In the data rows, 128 means zero.
Here are some points:
[238  91 165  75 121 107 105 127 209 220  41  84 104 135]
[128 139 110  48 146 163  79  92 133 222 161 194 255 137]
[ 85 167  98 175 143 102 169 130 107  59 107  96  48 119]
[ 74 189 124 172 151  98 156 117 108  51 114  87  77 166]
[141 117 193  26 152 170  97 132 157 225 149 161 255 149]
[146 131  79 182 152  61 134 105  90 126  86  83  64 107]
[197 100 138  50 134 142  94 117 165 235 104 152 194 132]
[ 95 142  77 124 121 139 112  92 142 142 181 158 169  92]
[ 57 156 111 190 203  19  87  80  98 144 185  18 178  65]
[172 139 145  97  97 152 109 122 121 146  99 166 161 168]
[204  13 192 164  56 185 140 211 186  88 132 130  45 157]
[170  77 123 185  84 151 140 154 160  91 117 133  35 141]
[180 128 139 111 115 118 136 138 105 126  65 130  78 124]
Then 15 other points, each followed by its number:
[ 87 162  79 184 140 103 156 117  90  69 116 120  61 120] 0
[118 142 129  51 150 159 111 116 104 186 148 184 255 169] 1
[138 112  95 172 121 118 159 137 117  93 106 120  39 103] 2
[ 75 146 175 142 119 118 156 160 106  49 139  97 110 113] 3
[129 125 100 145 120  89 143 109 155 127 120 109  74  69] 4
[ 87 152  58 203 135  98 162 115  89  53 116 107  33 106] 5
[113 133  77 188 137  82 163 129  72  66 107 110  50 116] 6
[133  64 210  21 120 246  70 148 175 244 249 212 255 182] 7
[144 135  81 162 134 100 166 133  89  91  67 123  31 112] 8
[116 158  83 175 128 114 138 110 103  86 109 123  67 118] 9
[148 143  97  80 171 123  94  90 116 229 122 158 236 159] 10
[  8 180 200  57 153 154 136 147  74  90 193 150 255 142] 11
[119 140 106  73 149 151 115 115 152 185 142 172 205 146] 12
[100 126 106 181 116 142 151 133 129  76 145 124  58 119] 13
[181 108 176 149  72 152 115 154 137  94 104 131 105 180] 14
Which of these numbered points is nearest to each point below, looking only along the 6 directions in which the first points spread most? Its number follows each.
[ 41 180 255  71 117 147 122 176 132  69 201  99 250 124] > 11
[138 159 125 156 128 108 127 118 108 101  97 106  83 124] > 9
[141 144 106 136 145  74 116  87 166 165 105  78 103  95] > 4
[ 25 121 128 178 146  73 164 148  88  49 193  73 136  92] > 3
[188  89 245  70 134  98 140 185 151 151  61  73  88 108] > 14
[ 88 128 171 112 125 136 138 152 130 102 159 109 150 105] > 3
[164 113 120 112 154 131 138 115 205 192  89 108  82 159] > 4
[108 113 100 184 117 134 146 135 131  84 151 131  60  94] > 13
